One turn moves each row of this set onto another row. After a few examples, where does it send each row asked below?
satuz: [-12  -3  -9  -7  -3  15   2   1  -7  -2  13  -3   4  -5   4   0  -2  -3
  -8   9  -7   3   1   9  -5   9  -6   5   0   8   5   5   0]
seki: [-14  -1   7   2   4   1  -6   7   1  -1  -5   6 -14   0  15 -10   3  -1
  -9   7  -5   1   3   0   0  17   6   7  -3   3  -1   0  -9]
Fisus: [-19   2  -2  -4  13  -4   4   4  -4  -3   4  12   2   3  -2 -11  -5   6
  -8   0  -5   2   0   6   0  12   6  17  -6  -6   3   6 -26]
foduv: [-12   3  -8 -12  12  12   3   5  -5  -6   1  -4   7  -4  -4  -6  -1  -5
  -8   9  -9   8   1   5  -4   7  -7  10  -1   0   7   8   3]
pege: [-10  -3  -7  -1  11   0   0  -3   8  -6   3  10   2  12   6   8  11   8
  -9   0 -10  -7   8   1  -3  11   8   2  -3   2   6   1 -16]
vek: [-27   6  -5   0  10  14   1   3  -4  -1   6  14  -5   2  11  13  -3  12
  -6   9   2 -13   0  -2  -7   9   3   3  -2  -6  11   5  -7]
nuzok: [-10   8   3  -5  18   6   3   9  -6  -2   4  -1   3  13  -2  -6  -3   8
  -1   5  -7  -9   0   1 -17  -1   3  13 -12  -8  -1   4 -10]
nida: [-21   8  -7  10  17   9  -5   5  -8  -2   7   6   5   0   7   4  -3   6
  -4   8   4   0   1  -6  -1  17   2   4   5 -13   9  14 -19]
ris: [-12   7   0  -5   7   2  16   8 -10  11   3   0   7  11   2  -6  -4   9
  -4  -1   3   6  -4  -1   3   9  13   5  -3  -8  -1  10  -8]
duze: [ -6   5  -3  -9   2   9   5   5   7   8   3   0   7   5   4   3   8  14
 -13   6  -3  -4   4  -9  -6  12   8  -3   0  -4   0  21 -18]
Mak: [  1   6   2  -6   8   5  -4  -4   0  -1   8  -1   8  16  10  -2  -6  12
   0   9  -7  -3   0  -6  -5  21  -3  -3  -6   6   0   2 -14]
Gizas: [-12  -1  -3  -8   7  17   0   3  -4   0   9  -1  13   4  -8   1   1  -6
  -9   8  -6   6   6   5 -10  17 -10   2   0   2   7   2  -7]
Kes: [ -6   1  -8  -4   5   5  -8  11 -14   1   2  -8  -4   3  16  -2 -10   0
 -13   6  -8 -11  -1  -2   1   7  -1   9  -2  -3  -6   8 -17]
sif: [ -3   3   3  -3   1   4  10   8  -4  12  -5   4 -12  -1   4   3  -4   7
 -10  10   3  -9   0   5  -5  12   1   0   4  -6  -7   6  -7]
ful: [-16   9  -1   7  19   7   2  -1  -8  -1   2  12  -1  -5   9  -1  -6   6
  -6  12   0  -1 -11 -11  -2  17   8   2  -4  -2   8   3   0]

ful turns into vek
sif turns into duze
pege turns into Fisus
Now find these:
Kes turns into Mak
foduv turns into satuz

One turn moves each row of this set onto another row. After a few examples, where does it send each row asked below?
zib: [ 4  2  2 -2 -3  6 -1 -6  3  7 -3 -9 -1 -1  0  8 17]
tek: [ -6  -4  -3   7  -4  -4  -1  -2   4   4   0  -5   2  -2  -5  -2 -14]
bul: [ -1   4   2 -13   7  -3   6   1  -2  -4   2  -9   5  -6  -1  14   5]
vugo: [ -2  -1  -5   8  -9   2   2   5   8   1   1  -1   8   0  -2  -1 -12]
did: [-6 -1 -4 12 -9  3  8 -4 -1  0  4  1 -3  6  1 -7  3]
kema: [  5   0   1  -5  -4   5  -3 -10   3   6  -4  -6  -2   0   0   5  16]
libus: [-5 -4  2  1  2 -7 -3 -4 -9 -7  0  7 -7  6 -4 -6  3]
pevi: [-6 -2  1 -1 -2 -4  3 10 12 -4 -7  5  1  2  8 -4 -5]
tesov: [  3  -4  -1   0   4   7 -13   2  -1  -3   2   9   4  -3  -4   0  -7]
Nemu: [ -2   5  -2  -5   3  10   4   1   3   3   3 -11   4  -7   9  10  12]
nosis: [ -7   1   0   5  -1  -5  11   6  -6 -10   8   2   9  -3   3  -4  -1]
zop: [ 6  5  4  2  4 -6  5  1  2 -4 -8 -7 -3  0 -4 12 11]
mep: [ -5  -5  -2   5  11   3  -9   1  -1  -1  -2   3  -2  -2   1   0 -11]
gomun: [  3   6   4   1   1  -5   4   2   0  -1  -9 -10  -2   0  -5  12  11]
nof: [  1  -4   0  10   4   9 -10  -2  -2   1   0   3   0  -1  -4   3 -10]
Godav: [ -3   6   2 -12   7  -2   4   4  -3  -3   0 -10   3  -7  -1  14   7]
lupen: [  4  -1   6   7  11   4   3   4  -2   2   1 -10  -2   0   2  14  -2]
deron: [ 3  4  7 -3 -5  4  0 13  4 -7  4 11  6 -4 -1  3  8]
Depit: [-4 -2  5 -7 -6  3  4  8  9 -1 -1  8 -4  9  7  3  5]
kad: [ -4  -2  -2  11 -10   1   9  -2   1   0   3   2  -2   5   3  -8   5]
zuta: [  0   6  -1   9   4   0   2  -5  -9 -13  -8  -1   8  -2  -1   3   7]
tok: [ -3  -5  -3   7  -2  -2  -5  -1   4   3   4  -4   9  -9   0  -5 -10]
Migev: [ -6   4 -11   4   2  11   8  -8  -3  -6  -2  -3  -6   0   7   3   4]
mepir: [-1  5 -5 -2  3 12  8  0  4  1  2 -9  5 -5 11  9  9]
Guvud: [  4   2   1   5 -12   9   1   8   9  -4   3   6   9  -2  -1   2  -4]
vifo: [ 5  1  2 -3 -2  4  0 -9  6  8 -2 -7 -2 -1 -1  6 17]
Zefop: [  5   7   3   4   2  -6   6   1   1  -4 -12  -7   1   0  -4  10  10]
Duko: [ -6  -1  -1   0  -1  12  -1  -5 -10  -3  14   6   3   0  -1  -3   1]
tume: [ -3  -3   6  -6   4  -3   2  -3   2  13   5 -13   2  -5  -1   4   0]
Menos: [ -1   2   4  -7 -13   7   5  10   6  -2   7   7   1   3  -1   7   2]
fav: [ -3   6   1 -15   6  -2   4   0  -5  -4   1  -6   4  -7  -4  13   5]
Rad: [ -7   1  -1   7   1  -5   7   5  -8 -11   7   1   9  -3   2  -5  -1]
Vuva: [-6 -3  0 -2 -1 11  0 -4 -9 -2 13  9  1  2  1 -3  3]
Vutik: [ 5  1  6  9 13  5  0  3  2  7 -1 -7 -4 -6  5  6  5]
vapar: [ -3  -4  -6  -3  -4  -5  -2 -14  -4  -4  -4  -5   0  -1   3  -4  10]
pulel: [-1  4 -1 -4  6 11  7 -2  4  3  4 -8  5 -4  9 10 11]
vuza: [  2  -3   4  -7   1   3 -10   6   5  -6   1  11   8  -7   1  -4   0]
voz: [-2 -1  8 -7 -4 -5  0 10  8 -3 -2  9  4  1  5 -3 10]
komuf: [ -4  -5  -1  -3   4   5 -10  -1   2   1  -3   9  -4   5  -3   0  -9]
Buf: [-3 -3  2 -8 -7  7 -2  2  6 -1 -2  8 -5  7 -5  3 -7]
migiz: [ -7   7  -5  -5  -3   4   7 -10  -9  -5   4  -2   6  -6  -8   4   0]
danib: [ -3  -4   4   0   2  -7  -2  -2 -10  -8   1  10  -6   5  -4  -4   5]
rema: [  6  -3   5  -2  -1  -6  -1  -2   1   9   6 -12   0  -9  -6   6   2]
biso: [-3 -3 -5  7 -2 -5  0  6  9  0 -3  0  7 -5  3 -7 -8]

migiz turns into zuta
did turns into Duko
Depit turns into Menos
Now find these:
bul turns into zop
Buf turns into Guvud
biso turns into komuf
mepir turns into fav
rema turns into Vutik
tok turns into mep
kad turns into Vuva
gomun turns into zib

One turn moves each row of this set onto another row. After a few examples, where does it send each row asked below?
Guk: [ -8   3   5   2   4   3  -4  -2   1  10  -8 -10   3  -9   2]
Gutol: [  2   4   0  -2  -6  -7   4   6   7  -4 -11  -8  -5   0   0]
Divod: [ -4   1  10  -9   1   6  -6  -5  -1  -5  -6  -1  -7 -17   0]
bon: [ -1 -16  11  -1  -4  -9  -3   4   4   2  -6   4   0  -8  15]
Bolu: [ -7  -2   9  -6  -5  -1   1   5 -15   5  -6   9  -1 -11   4]
Norok: [  3  -6   5  -3 -10  -5  -1   6   4  -6  -5   5  19 -14   4]
sab: [-11   4   4   5  -2   2  -6   2  -2   9 -10  -5   1 -13   0]
kefo: [  5  -8   4 -10 -16  -6  -4   2   1 -13  -4   0   6 -10   2]
penar: [-2 -3  5  4 -4 -5 -6 -3 -8  0 10 -4 -4 -5  3]
mibot: [-5 -7  0  7 -2  3 -7  4 -7  1  7  1  8  0  1]
pomi: [ -8  -1   4  -4  -3   5 -11   3  -3  -9 -11   3   7   2  -5]
pil: [ -3 -11  11  10  -6   2  -8   4   0  -2   1  -6  11  -1   9]
beres: [ -1  -7   6  -8 -10   7   4  10  12   5  -7   2   4  -1  11]
gem: [ 1 -1  2 -3 -1 12  4  5  5  0 10 -6  3 -6  2]
Lovi: [ -7  -3   4   3  -7  10  -7   3   2  -8 -11  -9   1   2  -2]
veva: [ -5   3  10  -2   0  -2 -11  17  -1  -5  -9  -4   8 -13  -1]
lat: [-2 -4 16  7 -6  3 -1  3 11 -1  5  2 11 -1  5]
Zavo: [ -6  -8  10  -8  -8   6  -6   2 -15   3  -3  -3   7 -12   3]
nagid: [ -4 -12  17  -6  -9   9   2   0   2  -8  -6  -1  -7  -2   7]
vased: [  9  -1   7  -8  -5   2   3  -4   9   6   0   6  -3 -10   2]
zapul: [ -7 -15  14  -3  -1  -3  -1   6   0 -13  -4   0  -1 -11  10]
depa: [ -9   1   7   6   2   3  -4  -6   7   0  -3  -2  -1 -15  -3]
Bot: [  4  -4   2  -6 -13  -2   1   0  -2 -15  -9   2   9  -9  -1]
fugad: [  2   2   0   4  -5  -4   5   5   6  -5 -14  -6  -4  -9  -4]
Sinur: [-2 -6 19  0 -2  7  9  3 -2 -4  2  3 -4  2  2]
sunab: [  6  -8  14   3  -1  -1   1  -3   7   4   4   9   3 -10   0]
tinol: [  4  -1   5   1  -6  -5  -4  15   1  -5 -10  -9  14  -8   4]
pap: [-3 -3  2  3 -9  3  8 12  1 -9 -9 -5 -1  1 -4]
riv: [ 8  1  7  2 -3 -3  3 13 -5 10  3 -4  3 -6  6]
Rori: [  2  -1   4  -5  -7  11   4   7   5   2   6 -11   1  -9  -3]
Litin: [ 3 -5 17  3 -9 -2  5 15 -1  7  1  5  0 -2  4]
pul: [  1   3   5  -5   3   5   7  15   6   5   2  -4   2 -13   3]
Kor: [  0  -1   9  -9   6   2  -4   5   1 -11 -11   0   0 -15  -5]
Vipi: [ -3 -11  15  -3  -4 -12  -1   0  -3   0  -8   0   2  -7  15]
dut: [  0 -10   4   4   2  -2  -2   0  -8  -2   9  -1  -5  -5   6]
Lusa: [  0  -7   1  -8  -8   1   1   0  12   3 -10  11  -2  -1   3]
Rodi: [  2   0   0  -3  -2  -2 -10   8  -3   4 -11   7   1  -6 -10]
pazuz: [ -9  -1   9  -7  -9   5  -5   3 -13  -3  -6   1  10 -15   6]
sor: [  7   2   2  -8  -6  -6  -6   3  -9   5  -8   8   3 -10   1]
Mor: [  2 -10   7  -9 -11   5   5   4   9   6 -12   0   9  -1   6]

sunab turns into Rodi
fugad turns into bon
Bolu turns into pul
Now find these:
Divod turns into vased
kefo turns into penar

